(in the rows, 128 means zero)
Turns in one plane each, and the order they were made in; the first pair answered:
turn G:
[179 113 124 144 123 125 149 126 117 120 173 152 155  86 143  71 148 158
 124] -> [168 134 132 150 114 151 127 109 122 134 147 147 137  81 161  58 112 160
 130]
[114 125 111 124 132 129 123 125 133 155 140 170 120 113 117 156 128 118
 140] -> [114 125 108 124 134 128 123 129 134 154 141 171 122 110 117 154 130 120
 137]
[ 98 112 154 153 122 144 135 109 151 124 117 132 161 120 136 113 142 134
 131] -> [ 97 111 155 155 120 142 135 109 153 124 119 131 160 121 135 115 140 132
 133]
[143 126 135 116 100  92 147 130 115 101  80 161 124  91 127  70  92  97
  66] -> [129 130 141 112  98  97 138 123 119 104  72 155 115 100 127  75  77  89
  72]
turn T:
[108 101 137 116 148  75 174 154 153  81 145 101 186 155 127 184 160 114
  92] -> [ 96 166  92 156 150 141  92 145 180 148  67 109 155  98 145 160 146 176
  92]
[126 119 111 132 131 194 115 132 133 155 122 126 126 155  99 159 162 146
 162] -> [126  99 124 119 129 162 142 136 133 126 141 119 136 181  85 168 163 118
 154]
[111 118 134 113 124 125 127 126 132 126 132 121 132 148 112 152 127 103
 142] -> [108 137 124 124 127 145 104 121 135 146 111 122 121 131 119 145 124 121
 143]
[137 153 120 141 127 171 106 125 113 159 107 144 113  90 158 104 109 160
 132] -> [145 101 156 108 125 109 170 132  96 100 171 139 142 143 142 123 118 107
 130]
turn U:
[118 114 125 160 107 107 122 117 159 157 107 144 151 138  98  91 125 113
 153] -> [118  99 123 155 116 106 126 122 154 158 129 143 157 143  90 109 149 114
 162]
[131 123 149 130 152 155 159 125 130 128 146 124 129 121 168 158 142 138
 152] -> [137 139 156 134 140 158 158 113 131 124 121 122 121 117 178 127 110 133
 138]
[161 106 175 131 132 154 108 146  75 134 136 154 119 103 183  98 128 195
 115] -> [130 134 152 147 140 170  67 145 106 155  97 146  97 105 171 121 125 200
 119]
turn D:
[126  97 188 110 107 108 215 113  95 101 132 104 121 131 101 100 105 111
 123] -> [ 90 150 158 142 106 133 155 101 140 133  54  92  90 124  93 101  78 126
 110]
[143 120 111 121 155 118 183 140 148 120 108 119 148  74 130 111 150 147
 107] -> [126 136 101 128 159 125 160 141 165 130  88 114 140  70 123 122 147 150
 105]
[130 134 104 139 121 109 128 134 141 111 108 133 124 118  95 115 121 131
 100] -> [122 122 100 134 132 107 128 141 140 113 124 131 129 127  88 141 143 129
 113]
[139  85 145 108 106 103 158 120 101 106 160 122 125 155 137 131 122 104
 141] -> [134 129 136 132  90 122 127 104 123 119  97 120 102 137 141  93  77 118
 117]
Then:
Each pair is two turns apart.
[119 140  86 139 138 100 115 139 148  97 100 101 124 154  98 131 129 149
 103] -> [131 142  80 143 137 100 120 141 144 100 100 108 129 141  98 121 132 159
  99] -> G then G
[133 112  96 140 140 160 114 151 126 160 119 119 126 103 151 129 129 153
 135] -> [144 106 110 131 132 162 124 144 115 157 130 122 128  99 162 117 118 146
 140] -> U then G
[110 113 122 132  99 106 125 147 150 101 134 113 106 151 117 128  80 153
 120] -> [106 106 118 131 106  99 127 155 151 100 139 111 112 154 110 141  96 154
 122] -> G then U
[141 126  98 130 153 136 126 158 119 154 139 128 118 102 135 156 167 149
 145] -> [139 106 122 119 146  91 158 159 126 114 153 121 130 138 119 158 155 110
 129] -> G then T
[130 151  67 165 125 123 102 154 142 112  79 120 127  79 102  76 132 162
  77] -> [129 113  92 137 119  67 152 160 137  62 120 112 147 126  82  91 135 113
  69] -> T then T
[139 155  94 177 149 164  68 138 138 177 122 156 126  87 149 177 179 205
 130] -> [200 152 153 160 110 145 130 107  97 130 133 169 134  76 190  71  98 184
  94] -> D then U
[114 108 155 113 138  99 147 147 120  97 149 130 142 163 104 163 145  92
 129] -> [153 149 143 143 120 110 142 135 122 104  95 150 137 113 115  76 106 128
  84] -> G then D
[127  83 114 147 129 116 153 158 154  79 122 130 177 140 102 100  93 135
  97] -> [108  90  84 156 151 163 107 166 158 134 123 131 167 120 108 146 134 170
 137] -> T then D
[138 106 146 118 123  65 169 137 138  70 143 130 137 154  99 130 136  97
  92] -> [119 138 133 136 119  73 138 131 166  81  97 125 119 156  92 121 109 101
  78] -> U then G
[137 157 110 126  99 167 135 123 122 164 116 109 127 111 147 134 116 144
 162] -> [125 157 130 118  87 133 151 116 135 131 106  96 124 147 135 133  89 106
 142] -> T then U
[102 114 165 123 134 118 150 153  89 120 160 123 124 129 161 165  99  59
 117] -> [ 73 145 138 146 136 115 115 157 131 126 112 114 110 134 134 178 100  61
 100] -> T then G
[138 130 135 111 119 120 153 117 117  77 106 107 136 125 119  98 150 103
  54] -> [110 117 122 108 137 121 137 130 129  90 118 100 137 141 103 154 187  98
  75] -> D then D
[148 103 137 118  86 102 166 102  65 178 178 160 142 159 136 121 148 101
 161] -> [103 149 140 135  69 112 124  82 113 179 107 135 107 184 134 119  87  76
 148] -> U then G
[145 149 145 131 121 152 110 135 120 144 106 127 126 109 145 122 107 140
 124] -> [132 117 146 116 132 119 130 151 126 121 139 119 145 142 115 166 143 111
 129] -> U then T
[ 77 144 149 123 108 114 118 109 158 114 105 100 101 177 130 155  69  79
 140] -> [117 111 141 105 133 174 117 123  99 162 179 127 119 123 170 175 131 135
 196] -> T then U
[148 127 118 130 123 112 133 135 124 136 136 142 137 113 118 114 127 164
 114] -> [148 115 137 118 117 106 146 129 115 126 149 139 137 125 124 113 115 149
 120] -> G then T
[141 103 136 109 134  95 167 148 108 110 171 128 148 133 112 147 166 105
 127] -> [122 118 112 124 145  90 147 155 134 116 146 125 143 134  90 164 180 110
 117] -> T then D
[176 129 117 124 129 163 150 130  65 140 160 169 148  47 155  91 152 191
 142] -> [101 181 107 141 126 196  75 106 125 172  78 138  98  75 151 127 101 173
 154] -> D then G
[101 137 126  83 120  99 151 129 170 138 137 101 112 186  78 208 132 100
 113] -> [136 164 148  95  88 100 164 105 162 123  97 109 107 162 104 118  59 102
  76] -> U then D
[114 109 156  98 138  93 136 128 116 111 156 113 138 144 124 141 127 109
 143] -> [ 92 146 129 126 138 106  96 128 149 129 101 107 119 139 108 145 121 122
 126] -> T then G
[145 101  98 124 122 102 162 139 163 108 140 139 144 130  73 122 151 116
 101] -> [162  88 102 113 128 134 162 136 133 131 170 151 149 105 101 120 166 137
 130] -> T then T
[137 105 154 108 129 144 142 119 103 127 176 137 130 139 164 142 122 114
 160] -> [119 139 158 123 116 151 121 104 131 128 128 128 108 145 163 128  74 103
 143] -> D then G
[149 125  85 129 146 147  99 143 125 146 132 161 144  64 141 130 141 153
 122] -> [136 137 116 125 117 103 123 125 146  97 100 146 137 105 130  94  76 101
  82] -> T then U
[132 159 114 137  91 123 116 139 169 122  78 146 125 140 121 116 126 149
  99] -> [133 131 100 128 115 131 118 157 155 136 121 151 141 133 117 159 185 163
 127] -> U then T
[145 157 113 116 144 149  92 119 139 159 110 163  99  99 103 121 178 180
 124] -> [179 138 134 105 135 138 129 116 112 141 139 170 117  95 116  89 169 175
 116] -> D then D
[171 164 115 153 114 138 161 110  83 152 163 148 121  89 134  72 132 171
  91] -> [148 147  88 149 142 141 145 132  90 165 185 141 125 100 111 138 193 180
 114] -> U then U
[102 132 164 113 108 126 119 163 155  88 127 169 139 165 112 129  86  84
  78] -> [ 91 136 149 121 116 125 109 172 168  94 119 168 137 162  98 142 105  88
  77] -> G then U
[143 135  93 153 147 143  81 159 130 176 118 136 111 117 122 154 182 155
 137] -> [197 124 141 137 108 104 149 138  98 118 133 147 128 120 140  64 117 126
  96] -> T then D
[ 96 120 130 165 137 159  99 125 117 114 153 186 174 132 121 105 170 154
 145] -> [ 89 135 138 166 132 175  81 112 122 123 134 180 160 131 136  98 143 155
 150] -> G then G
[ 96 127 146 111 139 145 110 113 122 146 134 123 121 151 140 158 109 110
 164] -> [108 131 158 110 124 142 121 102 116 137 129 125 120 145 152 130  83 107
 152] -> U then U
[139 101 157 103 121 129 150 128 106 133 164 138 130 148 136 133 125 120
 128] -> [108 129 154 116 114 134 123 117 137 135 120 124 107 162 126 136  94 107
 121] -> U then G
[158 122 153 122 114 108 156 105 116 139 114 119 138 211 144 106 112 112
 114] -> [128 127 126 133 129 105 130 119 142 150  97 111 132 222 118 151 143 115
 120] -> U then G
[131 129 105 138 121 122 129 142 128 107 119 126 119 132 117 132 141 146
 105] -> [146 130 109 134 118 137 130 135 114 115 127 132 118 117 136 116 133 154
 112] -> T then U
[138 138 108 128 154 153 119 137 117 148 141 140 131 110 123 145 168 172
 138] -> [150 137 136 124 128  95 165 128 127  90 133 133 139 145 107 103 123 129
  90] -> U then T
[107 139 128 132 102 191  87 110 100 197 112 136 121 102 148 234 153 117
 157] -> [170 105 172 109  81 172 157 102  47 163 165 158 148  86 179 169 134 110
 144] -> U then G
[155 105 189 116 114 145 125 118 135 142 147 124 109 128 164 153  95 111
 161] -> [135 110 186 118 112 138 114 118 150 139 135 118 104 144 154 170  93 101
 158] -> D then G
[122 149 160 128  98  89 133 121 144 109 108 123  97 177 125  86  55 135
  98] -> [ 85 138 144 126 116  83 116 136 162 113 115 110  95 203 100 146  89 125
 118] -> G then D
[141 116  90 139 160 101 157 164 132 127 150 139 148 102 109 152 193 162
 116] -> [152 110 104 134 149  78 180 160 128 103 150 141 153 113 108 129 175 146
 100] -> G then T
[100 137 133 130 126 109 127 118 152 111 107 117 137 151 108 131 115 105
 114] -> [127 122 128 122 140 158 122 124 110 150 148 136 143 108 143 135 145 148
 154] -> T then U
[127 148 143 131 114 134 143 124 130 143 125 119 109 130 156 108  90 136
 164] -> [104 132 130 127 131 123 136 139 139 143 140 111 113 150 135 159 124 128
 180] -> D then G
[120 156 119 148 105 121 141 119 139  93  90 125 118 133 110  84  66 130
  81] -> [ 88 127  87 144 143 108 128 151 151 108 123 118 130 155  73 175 155 133
 107] -> D then G
[148 111 116 111 131 117 158 155 119 134 156 117 134 127 156 184 148 112
 144] -> [174 145 115 132 115 130 153 141 120 136 113 131 125  90 173 113 109 140
 114] -> G then D
[ 90 105 167  92 137 150 122 118 124 130 151 112 120 156 148 173 112  90
 174] -> [ 86 123 169 102 127 156 111 109 136 134 121 108 107 153 152 150  85  90
 162] -> U then U
[137 142 116 129 104 163 136 120 133 135 104 131 112 109 140  79  90 140
 136] -> [135  93 118 104 121 146 163 139 109 125 169 134 133 132 129 133 145 126
 165] -> D then D
[143 120 134 119 122 113 153 125 108 117 146 134 137 123 127 111 121 121
 111] -> [140 132 135 122 117 127 143 117 110 125 132 133 125 119 138 103 103 123
 111] -> G then G
[ 98 145  91 151 144  83 148 169 169  94 110  98 150 157 105 150 141 128
  96] -> [133 152  81 161 143  93 150 173 155 102 105 114 158 117 115 113 146 163
  82] -> G then G
[149 138 130 138 124 120 149 128 128 114 134 133 145 125 118 102 140 135
 101] -> [141 150 130 146 119 140 130 118 133 128 113 128 132 118 127  98 121 138
 106] -> T then G
[121 168  74 125 143 158 119 110 117 145 139 139 106 128 124 152 122  99
 160] -> [139 140  82 113 145 132 151 118 101 122 174 143 127 136 117 153 140  88
 156] -> T then G
[116 146 131 124 128 141 117 101 122 143 121 128 115 129 125 137  95 115
 145] -> [123 124 143 111 127 124 140 105 115 128 146 129 127 140 122 140 104 105
 144] -> G then D
[140 117 122 129 142 135 143 125 117 156 178 113 139  97 149 117 136 118
 152] -> [136 119 136 126 128 101 164 119 131 125 163 107 139 119 133 100 109  91
 130] -> D then T
[159 108  99 130 136 108 155 142 143 114 147 128 161 104 113 106 166 140
  90] -> [164 115  96 134 139 125 145 142 138 130 143 132 156  89 123 103 167 158
  96] -> T then T
[116 142  84 145 149 173  76 135 142 190 117 125 128 114 131 160 170 169
 167] -> [161  86 110 116 148 114 156 148 104 136 192 137 173 131 121 143 198 145
 149] -> T then G
[132 135 112 132 121  95 145 133 144 102 117 135 145 126 111  96 125 118
  97] -> [117 139  92 137 138 139 104 138 137 149 122 137 138 104 122 133 159 149
 134] -> T then D
[145 133 101 162 142 110 141 144 148 113 138 131 155 114  99 148 171 116
 130] -> [149 154  88 171 141 137 120 136 146 135 116 138 143  92 115 131 159 139
 134] -> T then G
[156 100 113 119 148 105 165 144 126 125 142 147 172  94 103 145 133 124
 120] -> [139 114 100 129 150  97 149 146 150 126 114 143 162 101  87 151 134 126
 111] -> T then D
[130 132 148 161 102 138 100 115 151 188 116 116 151 116 182  85 109 155
 119] -> [ 92 101 153 137 117 130 102 123 153 186 154  99 151 162 168 159 141 124
 153] -> G then D
[109 135 106 140 151  99  88 164 149 146 141 115 147 162 104 170 148 103
 113] -> [176 121 132 131 130  94 139 156 104 126 169 139 169 128 138  91 124 119
  95] -> D then G
[167 107 116 125 147 153 138 105  89 125 159 154 136  48 149 137 134 137
 153] -> [134 103 141 117 131  87 167 103 125  60 142 130 135 121 111 148  99  68
 122] -> G then T
[107 138 136 110 136 179  82 128 109 157 123 118  83 117 151 141 117 151
 188] -> [126  87 154  83 137 103 153 150  97  94 180 121 123 157 116 150 150 109
 165] -> T then G
[119 107 145  99 115  97 149 118 102 103 170 131 149 141 122 148 169  88
 136] -> [ 72 150 117 123 119 118  89 114 147 134 104 116 114 145 109 167 155  94
 135] -> U then U
[147 136 123 155 162 111 117 147 122 113 120 126 118  93 151 103 140  87
 113] -> [135 142 129 153 157 120 108 138 126 113 109 117 108 100 158 106 121  78
 120] -> G then G
[122 138 125 126 112 134 139 114 139 119 112 118 122 141 144 124  98 119
 121] -> [124 132 129 118 116 148 135 111 126 127 128 122 120 139 154 135 102 121
 141] -> T then G
[155 153 127 160 112 144 154  96 110 143 124 167 120  68 141  88 106 153
  67] -> [ 96 161 153 148 105 155 125  75 138 142 103 134  87 123 145 133  56 102
  94] -> G then G
[ 92 152  99 151 146 135  92 142 173 155  80 126 121 123 112 149 131 142
 113] -> [151 125 156 125 116 108 166 119 125 106 123 137 141 122 146  72  78 118
  93] -> D then U
[169 104 137 117 129 187 136 122  64 167 177 154 137  88 176 102 148 173
 164] -> [124 138 126 126 127 216  86 110  98 193 130 136 105 102 178 124 120 167
 178] -> G then D
[131 110 149 103 182 100 136 116 145 105 178 109  91 136 153 153  68 105
 155] -> [129 139 141 119 170 101 126 109 159 105 140 109  81 127 152 120  41 109
 133] -> G then U
[152 123 118 144 126  87 168 173 125 109 127 123 153 128  93  92 170 139
 101] -> [153 160 123 155 111 129 137 150 127 133  88 127 129 101 126  57 121 155
 104] -> G then G
[123 118  98 155 123 129 118 146 169 112 109 160 139 120 102 184 153 132
 152] -> [161 132 119 160  97 127 140 129 155  95  91 171 138  97 127 108 103 136
 121] -> D then D
[177 115 166 117 105 138 160 102  87 121 120 124 131 120 147  64  81 113
 108] -> [143 128 165 124  99 123 145  96 121 112  86 107 119 148 125  80  62  92
  96] -> T then G
[116 122 121 129 120 104 135 134 128 109 110 117 134 146  87 138 144 104
  89] -> [140  97 135 112 124 124 150 134  91 121 157 129 145 130 115 142 162 117
 119] -> T then T
[117 127 114 133 138 119 131 147 137 132 140 117 131 136 116 144 163 141
 151] -> [123 134 108 141 139 121 131 148 140 132 134 123 131 126 113 135 161 151
 144] -> T then G
[168  83 142 130 100  95 181 121 107  97 132 113 126 129 151  91  99 128
 100] -> [ 95 109  88 152 131 116 103 137 164 140  87  92 101 143 112 177 146 142
 121] -> T then D
[108 139 143 126 134 124 107 124 136 120 102 129 123 130 130 125 105 117
 132] -> [102 130 132 127 145 128 102 135 136 129 116 129 130 130 123 152 139 126
 141] -> U then T
[139 146 146 144 120  54 168 124 164  74 118 125 146 145 100  91 114 105
  60] -> [ 98 168 115 162 134  74 117 132 200 106  83 117 128 150  83 136 135 118
  69] -> G then D
[174 145  76 174 148 126 122 129 118 154 106 169 122  91 112 103 178 176
  98] -> [158 151  75 174 152 148 102 124 120 174 101 166 110  89 120 117 174 177
 115] -> D then G
[129  79 126  80 148  73 155 155 120  94 167 132 189 195 101 168 183  89
 104] -> [158  90 111  87 162 165 115 148  77 175 183 156 182 116 165 153 197 162
 156] -> T then T
